Here is a table of points, one per row:
  -10    1  -17  -25   44   33   52   40   37  -21  -29   25   19   10   25   21   -5  -27  -41  -38   47    9   -9  -30   50  -14   22  -26   12   32  -21  -24   25   -5   14  -19   -9    5
  -33  -27  -45  -24   43  -30   13    1   -9   19   50   32    6  -46   24    6   63   -8    8   25   22  -17    3   10  -29   15  -19   16  -13  -10   -9  -30   20    3  -39   22   12  -18
  -13   23   18   34   30   47   18  -48  -32   35  -11   15   24    7  -19  -17  -15  -45  -48    6   31   19  -31   23  -15   14   14  -29  -11  -23  -15   17   33   36  -32   33   -2  -10
   39   -1   33   17   13  -35   -1   29    0   27  -19   17  -24  -10   -6  -21   34   25  -47   39    6    2    0  -16   21   15   34   16    6   32    9  -19   -8   11   26   13   25  -32
  -22   10   35    6  -23    9   11   -4   -2   -5   51   23    3   16   15  -23   -1   13  -12  -17  -14    0   -6   20  -34  -34    3  -29  -16   18  -35   -5  -37   16    0   39   13  -26
    8  -14   -8   28   17   26   30   -2  -40   33   27  -30  -18  -32  -48  -45  -22  -21    9    8  -15   23   30  -18  -13   -1   -3  -15  -20    5  -20  -38  -44  -27   12  -13  -23  -26
    8   22   -3   42   14  -47  -14   29   40    1  -29   31    0   30    9    1    4   -1   -7  -17    9   -2  -24  -19  -49  -35  -19   -1  -13   -8  -26    8  -19  -18   -9  -22  -26  -28
  -38   13   -2   -1  -39   10   15   -5    1    3   21   20    1  -35   11    1    1    8  -29  -11  -12    2   13  -40  -42   41   28  -22   21   16   15   23   29   11   43   18    6    3
    8    2  -43   45  -18  -29   39  -43  -40  -55  -10   29  -39   -8   14  -30    9   23  -35    4   16   13   30  -17   32  -17  -39   -5  -18  -14   20   18  -13   -2  -32   -5   23   25
   28   -7   19  -36  -11  -32   21  -11   23   16   13  -20   -8   24  -18  -25  -24  -27   -2   -2  -14  -18  -20  -17   -6   16  -35   -3   31  -47    3   -4   46   13   -8   -7   10   -9
   24  -21  -33  -25  -12    6  -23  -25   35   32    7   39  -31  -31  -21   13  -24   14    9   14  -11  -12   22  -20   -1   11   -3  -51   24   -3   18  -14   40  -18   -8  -30  -24   -7
  -43  -16   17   15  -16  -19  -19   -5  -13   17   10  -12  -11   38   -2   29   41  -23  -28    2  -43  -32   41   30    5  -24    2    9  -15   18   25   39   37   20  -12  -23  -38  -13
  -55   22   45   -3  -25   12    5   12    8   -3   16   26   11   -6   12   27    6   -6   -4    1    5  -10    6  -40   16   -9  -11    4    7  -64    8  -31  -22    1  -15  -18   -6   46
   27   51   -6   37    4   -7   -7  -33   34   30   -7  -24   14   -2    8   -3    3    1   61  -42    0  -10   20  -12   18    2  -44   14    8   23  -10  -34   44   20  -14   39    0   33
  -22   -4  -25   -9   64  -10  -18  -11  -16  -14   70   11   -9   31  -30   29   23   15   44  -27   17    2  -13  -19   11  -10   20   11  -26  -25   -6   29  -16   34   47    1   23   14
    0   23  -38   22  -15  -44   17  -23   12  -37  -10   23   36   20  -45   38   -6  -47   23   35   -7  -29    2    0   35    2   34    7   15   19  -21   26  -40   -4   27   29    7  -30
  -25  -35  -29    9    0   31  -30    6   13    7    5   20  -30    0  -26  -17  -22  -35   25   30  -31   -6  -41    6    5  -20  -14  -32   29   39  -15   15   -8  -40  -31  -38   63   44
  -50   -7  -19  -34   32  -15  -16   -3  -11  -18  -51  -43   -6  -13   -1  -31  -26   12   -8   -5  -21   20    8  -47  -16   21  -47   -4  -16  -13   14    8   10    1   13   -1    7  -47
   35  -14   17   35   16  -10    7   41  -18   21   -8   -9  -45   -6  -20  -13   11   19   24  -18   -7  -40    9  -14    7   17   48   -6   34  -49   17    4    5   -8  -31   27  -17    4
  -33    3   19   10  -35   -4   11  -22  -19   14   -6  -10    8  -30   22    8   38  -12  -11    5  -19   -8   20  -28   16   38  -15  -31   23   17    2   16   11  -41   31   23  -16    5
   -5  -57  -38   -6  -26   30  -22  -25   32   39   -9   14  -39  -25   19   23   10   34   -8  -35    4    3  -66   13   42  -18   -4   33  -16    5   -5    1  -11    7    1   38  -18  -46
  -34    1   27   14  -44   24    9    6    8    5    4   -8  -27   38  -29    5   37    1   44    5   11   42   -6  -23   -7   11  -14  -11  -13   38    8    2  -18   19  -39   11   11  -14
   -1   -5  -50   32  -29  -35   38  -41   -6  -42   -6  -15   27   15   22  -10  -34   16   27  -14   10  -31  -11   -4  -21   23   52    5   13   32   20  -46   24   10  -31  -28  -12  -15
  -47   21    6  -12   33  -23   -8   12   -1   11  -22   13  -10    2  -18    3  -41   34   32   49   30    1    6    8  -24    2  -25   -5   -4    3   -6  -20  -25   -9  -19    1   -6  -15
   22  -30   35   27   14   26   -8   16  -11  -42  -18   -9   12    2   11   19  -16  -17   -9  -23   -9  -23   13   -6  -12   39  -28   39   20   16    1  -11    6   -4   16    0   67   -9
   24  -16   32  -40  -22  -33   28  -33   20   12   -6  -19    8   13   17   28   -9   11   26   -5   -7   16   15   27   -4    1   15  -49  -36  -10   57   -7   -9   10   -2  -22   42  -21
   24  -20   31  -39   -6  -43   37  -20   19   37    9  -27   40   25  -10  -13  -10    9  -13   -9    7   -5  -24   -2  -15  -14  -19   -9   -5  -16  -55   31  -22  -45  -33   13   23    3
  -34   15   25   18  -24    3   10   22   16    4   35   40   28  -46   28  -18  -46   30   29  -39   -8   25    7   52   19    5    4   32   55  -10    7   13  -26   15   -8  -23    3  -20
   18  -10   32  -41   -2  -17   11  -36  -16  -14   -1   10  -12   -8    0  -36  -17    9    5   14   22   11  -34    4    8   20   11  -17  -19   10   28   38    8  -28   25   12  -49   50
   28   15  -21   46   -5  -30  -19   21   40   -1   -5   34  -18  -28   -1   23  -35  -34  -19   -5   12   35    0   27  -47   -6   -8   -9  -48  -28   35   19    6   -2   41   29   -3   27
    1    2  -21   24   -6  -30   20   31  -26   18    4  -42  -36   22   14   39    0   24    6  -12   48   10   14   60    8   22  -33  -30   48  -13  -41   23   26  -20   47  -11   19   15
   10  -41  -33   17  -24   16  -42   15   -9  -10    2   -3   10   40   57  -45  -16  -43   18   30   -4   28    5  -14   -6  -26  -13    9    3  -23    1    7   23  -22   27   35    6  -12
    2  -39   15   16   -6   11  -44   32  -25  -12    8   -7   47   22  -15    3  -20   26   29   -1   27    2   -6  -18   -6   40   32  -25  -24   -9  -19   20   26  -12    0   22  -10  -18
  -39    7   20   -5   21  -10  -42  -15    1  -28   -2   -1   -2   34  -21  -17  -11  -14  -32  -34   20  -45   19   19    7  -16    8   10    8   10   46   -4    5  -55  -14   22  -17  -13
   32   49  -20  -18   -6   39  -29    1  -42   14  -10   -9   -9    6   16   31  -24   35    2   26  -13    6   24  -21    8  -24  -22    1   15   29  -14   15   -4   29  -16    9  -30    8
    1   32  -19  -19  -30   -4  -21   35   -2  -16   25  -33   27  -26  -50  -34   12   23  -16  -13   29   10  -14   12  -38  -50   32   17   12   20    2    8   44  -12    2    1   27   17
    1   21   -3   33   15   31    0  -31  -33   33  -26   16   23    2  -35  -18   18  -12   17  -15    1  -24  -26   21    5   -5  -18   -7    8  -18   -1   19  -13   25   42  -62   14  -32
   13  -36   31   -4  -16   -3   -6  -15  -30  -34  -25   38   27    2  -45   21   25   43    0  -34   -7   29   13   13   20  -49  -27    1    3    4  -17  -47   25  -31   35   -1  -17    5
   19  -23    6    2   11  -18  -37    8  -37   27   14   -9   40   -2   26   28  -16  -31   -9   12    3   51    4    7   40   28   -1   -5   11    8   30  -20   -8  -11  -38   10    3   13
  -32   -3    0    2  -45   -3   13    9   20   17   28  -17  -43   68  -22    3  -25   -2  -36   29    9   21  -21  -14   21   27   -4   46   -1   -4    4  -41   -6   27   25  -27  -23   23
   28    5   19   12   21   18   16  -25   25   15   30  -31  -32  -16   -7    9   -8  -14  -11  -10  -18  -27   15  -21   13  -30   31   26   19   -7   26  -22  -32    4   17   40    6   13
   14   28   -4  -22   -3   35  -11  -11  -42    8  -18   24    1   27   15    9   18    3   10    9   17  -24  -13   41  -32   41   19   46  -24  -11   12  -58   -6  -54   14  -30    2    5
  -29   11   23    7  -20   17   -2    0   16  -14  -23  -30    0  -36   30   -2  -31   25   23   69   32  -40    7   23   40  -37   19    8  -29  -25  -27    9   13   15   19   14   27    2
   15   10  -16  -37  -17   23   50   22  -17  -12  -29    1  -39    4    5  -14   13   -8   21  -33   18  -26   -9   20    5   10   -9   -7  -23   -9    3   21  -23    4   -5   31    5  -10
   12   32   34   37   28   32  -22  -10   46  -19  -18   -7  -12   20   37  -13   49   35   16    7   13   -6  -23   -3  -20   -7   24  -32  -10  -17   11    6   -4  -33    3  -25   15  -20
   18  -12   34  -14   36  -12   14  -17  -19  -41    9   24   10   -1  -12   -8   14   21    6   42  -22   34  -36    5   -1  -27  -10    8   27   -4   32    9   33   29   -7   10    6  -18
  -31   23  -18  -12   31   -3   10   22  -10  -23  -36   -4  -35   13  -14   -2  -24   24    4  -28  -71   46   -8   26    7   32   56    3  -23  -28  -40   15   26  -15  -39   19   15    8
    0  -20  -32  -17   23   26   43   55   39   17  -23   28   50   37   -5  -57   25   27   15   25  -30  -15   29   25   -1   17  -19   -2   14   11   41    9  -20   24   16   32  -25   33
   14   26   22  -48  -16  -12  -22    8  -33  -10   10   34  -29   -4   46  -35   10  -45   26  -26  -15  -26   -6    4   -4  -10   10   10  -37   33  -37    8   16   18   32  -15    8   12
  -22   -6   -3   10  -27  -10   35   20   -9   15  -53  -47   18  -42    3   35   47  -36   23   12  -23   22  -38  -12  -19  -38   11   34   10   -3    7    6    1  -13   16   -9  -18   20
These points spread out most along one direction. Take the direction at right angles to it along which they spread out most. Go by this last direction. For each point below, how far along it does it lie, from 0 to 99? 50 is the average, and the first point above lies past it. One standard deviation of the points above along it is 16.
   20   38  -36  -15  -18   11  -34   -9    7  -25   15  -15   38  -18  -17   28   11   38  -49   19  -44  -38  -47   10    0   31  -23  -23   -1  -26   -1  -21  -35   15    3   29   -6   18 53
   21   33  -10  -33  -16  -16  -41   25    2  -27   11  -21  -15  -22  -13  -19   23  -22   -6  -13   44   23  -13    0    6   25  -18    8   25   14   24   34  -47   11  -24   -8  -10  -20 48
    7  -23   14   -7   16   31   22   22   43  -44   26  -31  -22  -21  -27   31   -8  -20  -12   15  -12   -2   21   26  -24   20  -26  -21  -41   34    0  -17   23  -11  -14    4   -8  -16 40
    8   25  -23   17   22   20   17  -22   24   34   41  -30   46    5   22   -8   -7   20  -22   -2  -19   17   18  -18   24    1   -4   49  -45   19   23   34   14  -45    2  -39   -4   12 54
  -33    0    4  -30   50  -28  -36  -32    8   28  -36  -24    2  -19   17    7  -19  -17  -14  -22   -3   -9   16   10   -3  -18   21    4   26   32    8  -25  -28   28   28    9  -10   21 60
   28   29  -28  -37    7   26   28   22  -41   26   17    8  -17   34   33   46  -23   -7  -13   17  -15   14   21  -23  -25  -46    2   -5   31    8   19    0   -4   -7  -20   -9   11  -13 49
   27  -31   32    0   28   38   26  -22   15  -49   17   -6  -10  -27    8   28  -23  -18    9   19   -2   13   12   -6  -30    4  -13   40   30    3  -23   27  -10    3   -8  -25  -49   -1 53
   24  -18   35   19   10  -40   -2   27  -18   30  -16   35    2  -24   -2   19  -14   17  -19    9   -6  -28   -5  -28    9   25  -13   31  -36   39  -23    5   -4   29  -26  -30   -7   34 54
    2  -57  -20  -20  -24   27  -28  -45   27   11  -39   10   14   11   -4   -6   25   21  -20  -13   32    0   60    2  -31   -5   34   23   21  -28  -39   17  -30   31   -9   -7   21   36 56
   17   23  -11  -32  -36   20  -19   33   13    0  -12   14   29  -26  -39   -3   14  -37    6  -16   15   -3   24   -1   35  -12    8   15  -37  -42  -11  -14    2   22  -26  -33    5  -38 60
   22   23    2    1   17  -22  -28  -19   35  -24   21  -15  -13    1   28  -22   45  -22   -3   26  -26   44   21    7   30   13    2  -22   22    2  -53  -32   -1   14   -6  -27  -27   13 53
    6  -45   -6   30    5   -2  -12   43  -37  -17   17  -46   18   -9   31   -6   -5   -4  -13  -27   -9  -39  -16   -2   13  -28    1  -44  -10   -1   16  -15  -25   41   -9  -26  -18   29 57
